Named turns come first, each shown by rows before and after it. Which turns, in which order, take the first row of each pair that follows to the second? Write the first one first, as in the answered first pair.
z_909:
[ -9.8  -2.5  17.5 -18.6  18.9 -10.1  -7.3  -5.4  -8.4   0.6   3.3  17.6
 -19.9 -20.8  -0.2  -6.0 -16.4 -28.2   2.5  14.5  29.9 -15.9  24.0  -1.2
  29.5 -22.3  -5.5  -4.4  -3.7 -18.8 -35.3 -26.3 -14.8   3.8  -7.7 -12.1
  -2.4 -13.0] -> [-17.1  10.3  15.0 -16.8  12.5 -12.7  -2.0   8.1 -13.5  -4.9  -2.7  11.0
 -26.0 -22.9   1.2  -9.2 -33.3 -26.3  16.7   8.4  31.6 -18.1   8.4  12.1
  15.8 -18.3 -10.8  -4.5  -1.4  -8.1 -28.5 -32.4 -24.1   6.2  -2.6  -9.4
   3.8  -6.8]
[-11.7   3.6 -15.2  15.6   0.9   7.4   5.8   2.0   8.0 -13.2  -2.9   8.8
 -10.9  -2.7  22.1  -1.0 -15.3   6.3   2.7   7.7  -8.1   1.6  -6.8  -1.9
 -14.3  -7.2  -2.7   1.7  -2.9 -12.6   2.8  -9.6  -6.3   5.2   7.0   0.8
  -9.7   6.9] -> [ -6.8 -13.5  -9.3  15.9   1.7   5.0   9.0  -7.2  14.6 -17.6  -1.3  15.0
  -1.0   6.9  12.7   6.5 -10.8   4.9 -11.7   5.7  -7.6  -5.2  -0.4  -3.7
  -2.6  -6.6  -0.6  -1.7  -8.0 -22.0   4.9  -3.5   4.8   0.5   6.3  -1.6
  -1.1  -8.5]
[  4.5  -9.0   4.3  -5.3  -8.1 -13.8 -11.5 -10.8  15.2  -5.4 -16.1  15.3
  -1.6   1.2   2.2   6.8   5.2 -13.7 -22.9  19.1   3.3 -11.3   3.2   2.2
  14.2  -1.1 -10.8 -14.5   7.7 -25.0   3.6   3.1   4.2  -0.8  -0.4   5.9
  18.3  -6.4] -> [  0.7  16.5  -4.7  -6.5  -1.3 -16.5 -15.9   1.0   7.1   7.4 -19.6  -1.6
 -18.1 -19.2  17.2  -4.5   4.0 -13.5   0.3  26.1  -2.7   5.4  -3.6  -4.2
   0.9  -7.3 -15.2  -2.8  15.0 -15.6  -1.9   2.8 -12.0   7.2   0.2   9.8
  -7.8  19.1]
[-13.2   8.2 -40.5  15.0 -11.3  12.6   1.3   4.9   0.2  -5.0 -23.4 -16.9
  26.1  13.5  21.7   1.5  15.1  30.4  16.5  -1.8 -14.9   5.6 -32.1  -4.8
 -29.8   6.2   7.4  -8.5 -11.1   7.4  25.1  23.0  -5.5  -4.4 -14.9   2.3
   6.8  26.2] -> [ -6.2 -16.7 -30.5  15.5  -4.6  11.6   1.6 -12.7   9.0  -8.1 -15.4  -3.5
  35.7  30.1   9.9  16.0  26.5  26.8  -7.7   3.1 -10.4  -2.7 -21.0 -14.9
 -11.9   6.8  13.7 -16.2 -17.4  -4.5  21.9  30.4  12.2  -9.4 -20.4   0.1
  17.8   8.1]
z_745:
[-16.8  33.4 -12.8  -7.6  -8.4  -7.2  -0.8 -26.9 -31.1 -12.5   5.2  -2.6
  18.2   9.0  -6.5  11.7   2.6  24.8  21.2   5.0  -3.8  10.3 -46.5   4.1
 -22.3  19.3   6.8  35.6 -15.8  12.8  18.5  25.7  11.9  -3.4   7.7 -39.5
 -18.9  12.3] -> [-22.2  31.0 -10.4  -5.5 -15.2 -12.8   2.5 -24.5 -28.5 -24.1   3.0   2.5
  21.7  14.7 -10.5  11.1  -9.5  24.8  19.0   0.0   2.3   1.4 -49.2  18.6
 -20.3  23.9   4.9  32.4 -17.8  13.5  26.5  19.1  13.6  -2.9   7.9 -37.0
  -4.4   4.6]
[ 13.0   9.0  11.8   6.5   6.6   0.9   0.6  -3.2  -2.9 -21.9  -2.9 -10.8
  14.7  32.1 -10.4   7.4   0.1   5.4 -13.1 -13.7   5.5 -28.0 -25.6   2.4
 -17.8  23.3   4.0  -2.2  -8.2 -24.0   7.7   5.3  18.9   4.3   0.4 -13.5
  20.3 -10.3] -> [ 11.4  11.9  16.3   1.4   6.5  -4.3   7.1   6.3  -3.6 -24.9  -8.6  -8.1
   5.4  19.7 -11.7   3.7 -18.6   0.0  -9.3 -19.1  19.9 -34.8 -18.0  18.4
  -7.9  19.5  -6.6  -3.3   1.9 -19.3   2.5 -17.1   8.6  13.2   5.2 -10.3
  16.8 -13.7]
[-23.6  14.2  -5.8   8.0  -8.8   4.3   7.9  19.4  -6.5  13.7  -8.4 -15.4
  -8.7 -29.3  16.1 -24.5 -15.8   1.7  32.2 -18.5 -22.9  17.1  -8.8  -6.1
 -33.6  -0.4  -4.9   3.1  -0.6  17.3 -10.4  -1.3 -11.5   7.2   1.9   1.8
 -11.0  25.9] -> [-22.0  11.9  -9.2  11.4  -4.4   6.7   3.7  12.9  -6.4  20.3  -4.6 -18.4
  -0.3 -22.1  14.5 -22.3  -2.7   3.4  28.3 -12.0 -29.3  20.9 -10.5 -17.2
 -35.5   3.8   1.7   2.8  -6.3  13.1  -7.9  15.0  -3.1   4.8  -0.2  -0.7
  -9.1  27.8]
z_658:
[  3.9  -0.3  -5.4   7.7 -10.1  -3.1   1.5   3.9   1.0  -5.5   7.3   1.9
  12.7  16.4  -5.2   9.3   5.9  11.2  -1.2   0.6  -0.1  -5.5  -7.0  -2.3
   0.3  14.0   0.7   2.1  -5.8   4.6   9.8   1.2   3.6  -4.2   3.4  -2.3
   4.2  -2.2] -> [  2.6  11.8  -9.8   4.9  -4.1  -3.1  -0.8   7.2  -0.1   6.1   6.3  -8.1
   2.9   1.0   6.2   2.2   9.2  10.8   8.9   4.6  -3.0   5.8  -5.5  -7.4
  -2.8   8.3  -1.5   9.3  -2.2   5.3   0.5   2.1  -7.1   3.2   0.4  -1.5
 -15.2   6.4]
[-17.2  23.8  -1.1 -10.5  -7.8   1.0 -16.2  15.3   1.7   3.8  -1.0  -6.7
 -17.0 -23.3  32.5 -16.6  16.8  -3.9  41.0  23.9  -2.8   9.5  -9.3 -12.3
  -5.1  -3.7  -6.2 -20.8  11.9   0.1  -7.8  10.8 -15.0  14.2  12.6 -13.5
 -32.1  31.6] -> [-16.0   3.8  22.2 -18.4 -17.0  -3.7   3.2  15.3  13.1 -18.6  -9.4  18.8
 -23.0 -16.6   7.3 -10.2 -11.8 -17.5  16.1  11.9  25.3 -21.5   6.5  20.0
  29.4  -8.8 -19.1 -33.9  14.6  -8.4  -8.7 -29.0  -6.6  16.5  13.4  -7.6
  -5.6  -0.6]
[ -7.5 -14.5  11.6  22.4  -8.8   1.5 -25.3 -10.2   7.0  13.3   2.8  19.6
  -7.6   3.3   9.2   4.4   1.0  16.0  -3.1  13.9  -5.0  24.5   9.4  17.2
   3.5  -8.1  -5.5  19.9  31.4   6.7  11.6 -17.6 -20.0   8.4 -10.3   0.5
   3.0  -1.0] -> [ -9.2 -18.3  13.1  27.9 -12.1  -0.3 -23.4 -11.9   7.6   8.6   1.4  25.0
  -2.1  10.4   5.0   9.3   3.3  17.6  -6.4  12.6  -3.5  23.0   5.3  19.4
   4.0  -4.8  -6.8  16.9  29.4   5.8  16.8 -15.0 -15.7   4.2 -10.3  -1.6
  12.0  -7.4]
z_351:
[-10.9  -0.8  -0.5  18.0  -7.7   4.0  -7.2   5.4  -5.7 -12.1  -3.2   2.0
  21.3  -8.4   1.1  -2.6  -3.0  11.2  12.7  -2.5  -5.0  -3.1 -10.1   5.6
 -14.6  -5.5 -11.5  -8.1  -4.7  16.0  12.2  -9.4  -5.8  -6.6   1.0   4.4
   9.1  14.4] -> [ -9.4   2.7  -2.8  15.5  -7.7   2.7  -7.2   6.8  -6.4 -11.8  -2.9  -1.4
  18.6  -9.7   2.1  -4.0  -5.5  13.1  13.7  -0.9  -5.8  -2.0  -8.3   8.0
 -11.8  -6.9 -11.9  -8.1  -2.6  15.6  11.3 -10.7  -8.3  -6.5   2.8   6.2
   3.3  15.6]
[ -4.9 -12.0   8.8  16.6 -10.8 -17.4  29.2   2.4  17.3 -29.0   9.5  29.3
   6.8  14.1 -15.6   4.3 -11.9  -1.3  -1.2 -22.9   8.7 -29.1   9.9  18.0
  -3.8  13.6  -2.7 -19.7  -5.9   9.4  22.9 -11.6   9.0  -4.8   5.8  -8.5
  36.4 -30.8] -> [ -4.6  10.2   9.8   7.6  -7.2 -18.8  31.2  17.6  13.7 -20.7   2.7  20.3
 -16.7 -15.7  -7.1  -7.8 -31.2  -9.3  15.8 -21.4  19.3 -25.0  18.5  28.3
   6.8  -1.5 -17.1  -9.6  10.5  14.4  10.5 -37.7 -11.7  11.6   9.0  -1.1
   9.9 -15.9]
[ -2.1 -16.6 -11.0  15.0   4.9  14.9  -1.1  13.3  -8.9  13.1   8.2  -9.0
   2.4   7.4   0.2  13.8  45.3   7.9  -8.2  -0.2 -16.2  -4.6  -2.7 -23.5
 -13.7   2.5  13.0   5.2 -31.0   2.9  -4.2  11.3   8.5   6.8 -10.7  -5.6
 -11.1  10.4] -> [ -3.9 -29.4  -3.6  17.1  -5.6  11.8   5.4  14.3  -6.3  -6.5   3.6   2.6
  12.3  18.7 -11.0  19.4  35.6   4.6 -17.8  -8.0  -8.3 -16.8  -1.7  -7.1
 -10.4   7.6  11.8  -4.2 -32.9   4.9   6.1   1.5  15.6   2.6  -9.9  -3.9
  16.1  -5.0]

(two turns a pair)
[ 15.4  -6.7   5.8   5.3 -13.6  -9.9  13.4   7.3   9.1  34.1  -8.5  -6.5
  17.3   2.2  -7.3  23.9  23.4 -21.3 -47.5  12.3 -18.2  16.1  15.4 -20.1
  36.5 -19.7 -16.1 -17.8 -11.3 -16.3 -15.9  -7.2   8.5   5.0 -19.2  -6.4
 -22.3  -9.6] -> [ 11.7 -15.1   6.2   9.1 -23.2  -9.9  15.6   6.4   9.6  22.8 -11.9  -2.2
  31.4  17.9 -14.5  27.9  21.8 -18.0 -53.0   6.3 -19.4   7.1   4.8 -13.4
  28.4  -8.8 -13.4 -25.5 -16.0 -13.9  -0.5  -0.3  16.1  -4.8 -14.5  -7.7
  -0.8 -19.2] => z_658 then z_745
[  9.6 -25.8  13.7  -6.8   6.5  -3.2  -5.8 -10.7  -4.8  -3.2  -2.1  14.6
   4.0   5.8 -19.9   7.1  -2.8  -2.7 -15.0  -1.9  -1.4 -20.4  11.2   2.5
  32.2 -10.9   0.9  -2.4  -9.3  -7.5  -3.2  -9.5   9.1   6.6  -2.4   5.9
  17.1 -23.4] -> [ -5.6  10.2 -13.1   4.8   1.1   1.4 -14.3   9.2 -20.5   5.1  -2.5 -12.6
   4.2  -4.9   8.0  -7.4   5.2  14.4  24.8   0.0 -26.5   7.6 -27.9  -6.0
 -19.3   2.3   8.7   9.5  -6.4  14.5  11.6  17.1  -6.2   4.7   3.0   1.8
  -1.6  15.6] => z_658 then z_909
[  5.1 -22.3  -3.7  13.5   4.0   6.8 -15.8 -13.6   2.7   2.2  15.5  -1.6
  29.6  32.3  -1.4   8.5  21.8   6.1 -22.8  -6.6 -12.5  13.7 -23.9 -12.4
  -4.3   6.2   1.1  -6.1 -28.2 -29.9  -9.8  29.1  31.0 -23.3 -13.9   5.7
  14.6  12.3] -> [-11.8   0.0  -3.5  15.1 -21.2   3.2   5.0  18.2  -6.3 -23.1  -7.3  -3.2
  12.6  15.9  -4.4  -7.7 -32.9   2.0  -2.9 -26.2   6.8  -1.2 -34.1  41.1
 -16.1  10.8 -21.1  -5.1 -14.5  -6.9   2.0 -17.4   6.7 -13.1  -4.5  19.6
  29.4  17.8] => z_658 then z_909
[ 13.4 -18.6  11.9 -17.4   5.6  24.1  -1.5 -22.8   5.1   3.3  -0.2  18.4
   7.2  11.7 -15.1  15.9  20.4   8.4 -15.6   6.4 -30.6  -2.5  -1.9 -36.0
  31.3  -0.4  12.8 -29.1  -5.9  -7.7   2.6  28.3   8.4  -9.8  -1.5  -1.6
 -12.6 -32.6] -> [  5.8  -3.9   0.9  -7.9   1.9  26.9  -7.6 -16.3  -1.8   5.7  -0.6   4.3
   9.8   7.8  -4.7  10.0  24.6  17.0   0.1   8.3 -41.5   9.9 -18.7 -39.4
   8.0   8.3  16.4 -25.2  -7.7  -0.4  13.2  41.8   3.4 -13.2  -1.3  -5.9
 -14.2 -17.9] => z_351 then z_658
[ 12.4 -18.8  -5.0  21.2  -1.9  -1.5   5.0 -17.7   6.1   3.0   3.0   3.7
   5.0  17.3 -23.4  10.2  21.1   4.3 -32.9  16.7  -9.5   1.6  -5.8 -19.5
   7.7  14.1  15.5   2.0  -4.2  -7.5   6.8  30.8  10.7  -9.3  11.5  -9.6
   9.1  -1.3] -> [  6.1  16.3  -4.7   9.6  -7.4  -7.3  15.0  14.3  -3.0   1.2 -14.2  -3.0
 -31.2 -24.2 -15.8 -10.6 -22.7  -7.5  -5.5   9.4  14.2   0.8  -2.1  16.9
   8.7   0.1 -11.5  14.6  17.7   9.5  -3.7 -18.3 -22.0  15.4  17.9   7.0
 -13.1  16.7] => z_909 then z_658
[-23.4  20.2  -9.1  15.4 -29.5   6.7   9.0   9.3  -7.8 -36.4 -15.8 -11.2
   8.5  13.8  -6.7 -13.1 -35.3  16.3  12.1 -17.8 -12.4  -8.6 -40.2  25.9
 -47.6  26.0   4.8  -8.6   3.2  19.2  31.5 -17.1   8.4 -15.8  -0.9   3.7
  33.2   1.2] -> [ 11.4   2.4   5.3  -9.2  29.8  12.0 -16.3 -29.0   3.3  33.6  13.3 -10.5
 -16.5  -8.3   8.1   0.2  27.4  -0.9 -11.0  23.7 -13.2  14.7  26.8 -54.6
  15.6 -19.6  13.1   2.4  -1.1 -22.3 -33.0   9.6  17.9  -1.4 -16.2  -6.7
 -50.3   8.0] => z_909 then z_658
[  5.0  13.9  -2.3 -15.0  -3.6 -11.8   0.2   9.0 -12.3  -8.0  -1.0   2.4
 -20.1 -16.5   0.3  -9.6 -21.0  -6.5   3.7  -9.0  22.5  -5.1  -0.1  26.5
   6.7 -11.5 -18.7  -3.4  10.0  13.4  -7.1 -37.0 -21.2   1.4   7.1   9.6
   3.8  -4.0] -> [ -0.5  16.9 -21.6   2.7  -5.0  -4.2 -11.4   0.9 -14.8  -4.5  10.2 -11.8
   6.3   7.0  10.8  -5.9  12.1  14.8  12.0  -3.7 -13.7  15.8 -28.1  -4.0
 -35.2  11.9   5.0  -4.3  -5.3  18.8  13.5  13.9  -6.0 -18.3   7.1  -2.3
  12.5  10.4] => z_658 then z_658
[ 13.7   2.4 -26.6  25.8  15.7  18.3 -11.8  20.7   2.5  17.9  37.3 -18.8
   4.7  -2.3  14.4  12.4  -6.7  30.1  21.4  10.5 -32.1  15.3  -9.9 -12.9
 -30.5  19.3  -3.8  17.8  12.6  -4.2  10.1  41.0  10.3  -6.5   3.8  14.8
 -15.8  25.6] -> [ 15.1  11.2 -20.0  13.4  21.1  11.3  -9.0  27.0   4.4  21.8  36.5 -18.2
 -15.9 -28.7  20.8   3.3 -22.6  21.1  26.5  12.2 -17.9  14.3   6.7  -3.1
 -13.6   3.0 -16.0  21.8  25.2  -4.7  -6.8  14.8  -2.5   8.4   5.3  18.8
 -36.7  28.3] => z_351 then z_658
[ -5.0   8.2   0.2  -6.8   2.5  -6.3  -5.6  16.2   4.5   4.0   3.8 -10.3
  -9.7 -10.1   1.9   2.9 -12.3  -2.4   5.7   1.8  -1.9   6.3  -4.3  -0.8
  -2.1  -5.5 -10.1  -0.3   3.0  10.3  -2.3 -14.1  -8.5   9.2   3.8   8.2
 -12.6   8.1] -> [ -3.4 -10.6   1.4   3.4  -2.2  -0.5  -9.3   1.5   6.0  -1.6  10.4  -8.1
   8.8  13.4  -4.7  12.1   5.9   3.0  -8.1   1.5 -12.8   7.7  -9.5 -11.7
  -8.7   1.9   4.2  -6.8  -8.9   7.8   7.3  10.2   7.1  -5.0   2.8   2.4
   7.1  -2.3] => z_909 then z_658
[  7.3   9.0  -7.5  -0.2  13.0   7.9 -13.4   6.6  -1.8  -5.0  11.1  22.7
 -18.0  33.7  17.0   1.0   4.8  -6.1 -28.8   0.2 -10.6  -7.7  -3.9 -25.1
 -13.1  -0.3  11.4  -5.5   6.0  22.4  -2.1  55.6  10.6 -20.6   4.3  -2.0
   2.7 -15.7] -> [  4.2  34.3  -6.0  -8.5   6.5   4.3  -8.0  23.8 -10.5  -4.4  -0.4  17.4
 -42.6   2.0  21.4 -14.5 -26.7 -14.1 -11.1  -2.0   2.9 -14.9  -1.9   3.6
 -11.0 -11.0 -11.8   4.4  24.5  30.6 -12.1  21.0 -13.3  -5.0   8.8   9.4
 -15.9  -3.7] => z_909 then z_658
[  2.5 -32.3  20.3 -16.0 -18.1  11.8  19.8  -4.4  17.4   1.1  20.3   5.5
 -21.7  -8.2  10.0   2.5  -3.7 -12.4 -23.7  -1.8   0.3  -6.0  13.1  22.3
  34.9 -18.8   2.6   0.8   1.9  -0.7 -14.9 -18.0   8.0   5.9 -21.6  -1.0
 -43.2 -48.8] -> [ -2.8 -42.2  16.9  -1.7 -33.4  12.7  21.2  -5.9  16.8 -19.5  18.5  11.6
   0.3  18.8  -0.8   6.7  -4.0  -4.8 -25.2 -11.1  -8.6 -12.8  -5.3  29.3
  18.1   3.0  13.1 -10.5  -3.8   3.7   7.6  -3.3  21.3  -7.7 -19.3  -5.3
  -9.5 -61.5] => z_658 then z_745
[-25.0  -3.3  16.5  12.7 -44.8  12.9  15.1  12.0 -15.5 -10.1   6.3   2.0
  31.8  27.7   0.2  -3.5  -6.7   9.9  45.8   9.4 -20.0 -18.5  -4.6   8.0
 -27.6  34.0  29.6  -2.6  -5.8  19.7  25.9 -17.7  -1.7 -11.7 -14.6 -14.9
  27.5 -18.8] -> [-22.7  12.8   9.3  10.8 -32.9  15.5   5.3  14.4 -23.3  11.8  12.2 -11.4
  21.3  12.5  15.9  -7.9   9.1  15.0  57.7  22.0 -31.2   1.4  -4.9 -15.6
 -37.4  29.2  29.2   8.9  -2.8  17.5  15.8  -2.6 -10.7  -8.3 -16.2 -19.4
  -4.4   2.8] => z_658 then z_351
[ -8.6   0.0   1.2   8.7 -17.2  -2.8  15.7  22.1   5.0 -20.8 -13.6  11.7
  -6.0   2.2  -5.3  -3.5 -27.2  -2.6 -14.1  -9.7  17.7 -20.0  -2.4  25.1
  16.1  -2.9 -11.7   1.3   3.4   6.7   6.1 -33.8  -6.6  10.4   4.5   3.1
  18.0 -14.6] -> [  4.5 -13.4   9.0   3.3  -3.5  -2.5   7.5   4.0  14.0  -8.0  -5.2  19.1
  -5.6   5.3  -9.9   4.1  -4.9  -5.6 -30.2   4.6  18.5 -21.1  18.7   0.5
  37.1 -13.0  -3.8  -1.7  -1.7 -11.2  -9.7 -28.1   3.0  11.2  -0.6   1.7
   6.5 -23.9] => z_351 then z_909
[ 26.4  -3.1  -2.5   7.4   6.1   6.4   9.2  -3.0  -7.5 -18.3  11.6  22.8
  20.4  23.7  -2.4  13.2  -8.0  19.6 -24.7 -10.1 -15.3   0.8 -15.7   4.6
 -20.2  26.8 -10.4   7.7  -2.3  14.6   7.7   9.9   5.8  10.5 -18.3   4.4
   4.0 -26.7] -> [ 19.6   8.2  -7.9   4.7   1.1   7.1   9.9   4.7 -15.2 -19.6   8.9  14.9
  13.0  15.3   2.3   4.3 -18.7  18.5 -11.4 -10.3 -15.8   6.6 -24.1   9.3
 -32.5  30.9 -16.4  14.9   3.6  21.8   9.9   6.4  -5.5  12.9 -19.1   7.6
  -1.1 -21.5] => z_909 then z_909
[ -9.0  -9.4 -15.7   1.6   6.8  20.0 -11.8 -24.6  24.1 -15.9  22.3  15.2
   2.8  -1.1 -25.0   7.2   4.6   4.3  -1.6  12.2   7.4 -16.3  18.1 -20.8
  19.7  -5.8   1.6  21.9  16.2  21.6 -21.1  23.1   9.1  10.4 -22.6 -31.5
 -33.2  -9.6] -> [-11.1 -14.9 -12.3   3.0  -1.1  18.5  -4.0 -21.3  27.0 -27.0  15.8  22.2
   3.6   2.4 -32.2   8.8  -7.9   0.3  -3.9   3.9  14.1 -27.8  17.4  -5.6
  22.5  -4.4  -2.4  16.8  15.5  21.2 -17.1   7.6   7.5  11.2 -18.4 -30.3
 -17.5 -19.7] => z_351 then z_351
[ -2.4  24.3   1.3  11.3 -10.0  10.0  -0.7  15.8 -18.6 -16.4 -17.4  -4.4
  -8.9 -24.3  16.3 -14.8  -7.4   0.2  18.4  10.8  -2.1  11.3 -11.6   3.5
 -21.5  -0.3   3.5  -6.5   3.3  14.7   2.9 -12.7 -11.3  19.6   5.4   0.2
  -5.4   3.7] -> [  8.1 -10.3  17.9   6.9  -6.3   7.8   6.4  -2.2  -6.7 -28.0 -12.8  19.7
   4.5  -4.3  -6.1   0.7  -1.3  -7.2 -17.1   6.6  11.7 -11.8  10.2   5.6
  14.2  -5.0   3.1 -19.1  -5.4  -2.9   1.1 -18.6  13.1  12.4   2.6  -3.4
  17.1 -28.9] => z_909 then z_745
